In the data rows, the value 128 means zero.
Here are some numbered points:
[176 132 155 159 126 206 140 165 170 161 115 172 130 126] 0
[111 186  76 100 162 147 124  67  59 104 162 160 142 137] 1
[146  91 142 146  97  66  77 193 164  90 109 115 129 132] 2
[136 125  69  98 130 142 157  91 129 105 152 119 106 185] 3
[131 162  46  22 188 100  56  99  68 124 166 155 210 164] 4
[107  95 117  92 159 144 207 119 142 128 119 131 147 123] 5
[ 97 126  31  95 114  74  68  33 111 138 136 129 146 142] 6
[ 75 138   9 144  42  53 137 179 110 119  34 129 200 135] 7
[120  93   7  87 180 126 112  15  65  49 153 130 160 179] 8
[138  90 185 132  77 164 149 178 153 101 120 118  71 156] 9
[ 95 205  62 138 108  80 138 109   0 131  82 108 221  71] 10
[124  83 115 124 171 145 147 130 114 131 151  22 143 165] 11
[131  96 104  81 168 149 140  96 115 166 211  62 117  83] 12
[ 61 193 136  49 187 142  98  42 101  93 158 152 146 152] 13
[ 58 190  57 164  80 108  93 223  19 197  71 164 187  64] 14
[133 115  93  53 135 129 130  20 129 148 163 131 200 127] 15
[141 184 109 109 122 127  97 138  95 215 114 114 130 109] 16
[ 99 107 104  94 144 132 124 107 233 134 121 133 255 150] 17
[178  78 225 133 143 134 155 197 193 154 115 154  61 105] 18
[134 116 142  57 167 149 164  88  48 102 130  89 136 194] 19
[149 120 194 198  70 127 144 192 110 179  94 138  45  51] 20
[ 87 154 152 194  71  73 133 216  94 158  98 111 150  98] 21
[134  97  97  92 150 173 170  62  58  76 137 101 107 140] 22
[123  95 195  98  67 103 113 216 147 185  57  88 149  86] 23
[162  94 252 171  98 138 158 229 222 159 139 139  58 139] 24
[149 130 133  64 174 140 111 121 147 129 183 158  73 122] 25
[121 128 132 145 205 154 150  86  81 121 191 158  73 179] 26
[117  77 123 116 120 151 137 187 142 146 143 105 106  97] 27
[193 123 167 194 114 159 121 104 125  91  61 188  94 154] 28
Which two points above are nearest to each new point, looking only along the 5 directions in which the numbered points spread most? Their numbers follow each, nearest first.
[111 119 125 105 123 152 137  99 157 144 114  64 153 154] >> 5 11
[111 182 159 249 115  73 142 205 126 151 120 122  79  81] >> 20 21
[113 159  81 183 106  83 123  35  89 113 137 145 129 158] >> 1 3
[ 78 131 170 134  56  85 182 166 140 138  97 153 154 163] >> 2 27
[150 149 147  48 200 144 192  76 131  83 153 148 136 192] >> 3 25
[140 117 227 113 134 128 134 197 171 134 140 161 117 128] >> 0 18
[ 93 161  63 165 173  90 160 118 111 114 146 155 212 160] >> 6 1
[113 132  72  72 205 133 120  83 109 126 222 101 148 166] >> 15 13
[122 152  67 102 139 103 121  59 100 157 128 132 172 145] >> 6 15
[126 160  84 111 157 136 116  60 117 116 133 158  37 107] >> 26 1
[104  69 154 177 101 128 131 194 172 150 117 154 140 102] >> 2 23
[ 70 135 219 152 109 119 150 110 117 114  98 116 157 117] >> 27 2
[141 114 134 138 157 122 169 150 149 149 179 105  14 154] >> 9 27
[137 119  27  33 210 179 109  29 124  65 198 168 155 117] >> 13 15
[143 131 150 157  19 163 111 119 136 198 136  92 151 115] >> 27 2
[123 121 174 107 154 107 117 129 141 141 129 197 108 115] >> 0 25
[127 110  69  96 169 123 108  87  81  71 135  99 190  70] >> 6 15
[140  89 142 156  89 201 124 173 145 117 128  99 234 118] >> 2 27
[142 129 255 106 198 197 129  93 147 103 164 136  78 177] >> 25 26
[149  67 122 140 123 147 122 119 144  84  97  85 115 173] >> 5 3
[183 135 116  78 193 115 164  82 132 114 161 122 123 170] >> 3 19
[119 143  98  94 203 100 136 103 114  96 170 199 124 139] >> 13 1
[ 80  72 107 119 189 129 123 146 138  99 139 156 166 135] >> 5 3
[ 98 168 113 114 101 139 133 111  82  56 105 162 129 135] >> 3 1
[ 95 161  26 131 121 135 124 108  98 140 131  98 129 134] >> 6 1
[ 66  75   3 155 100  64  94 162  59 220  52 120 133  81] >> 10 14
[ 89 140 192 136 118 171 110  98 161 120 173 149  82 147] >> 25 0
[185  69 186  86 167 178 143 104 185 114 180 123  84 176] >> 25 5
[142 126 161 167 107 111 183 139 125 126 103 102 131 126] >> 27 9
[161 106 158 104 255 136 147 161  74 165 109 159 142 135] >> 25 5
[138 113 196  91 130 117 146 113 186 121 161 141  77 201] >> 25 0
[131 115 140  90 108 159 148 121 147 173 159 123 101 174] >> 5 25
[103 135   5 169  44  71 103 108  54 186  59 121 174  70] >> 10 7
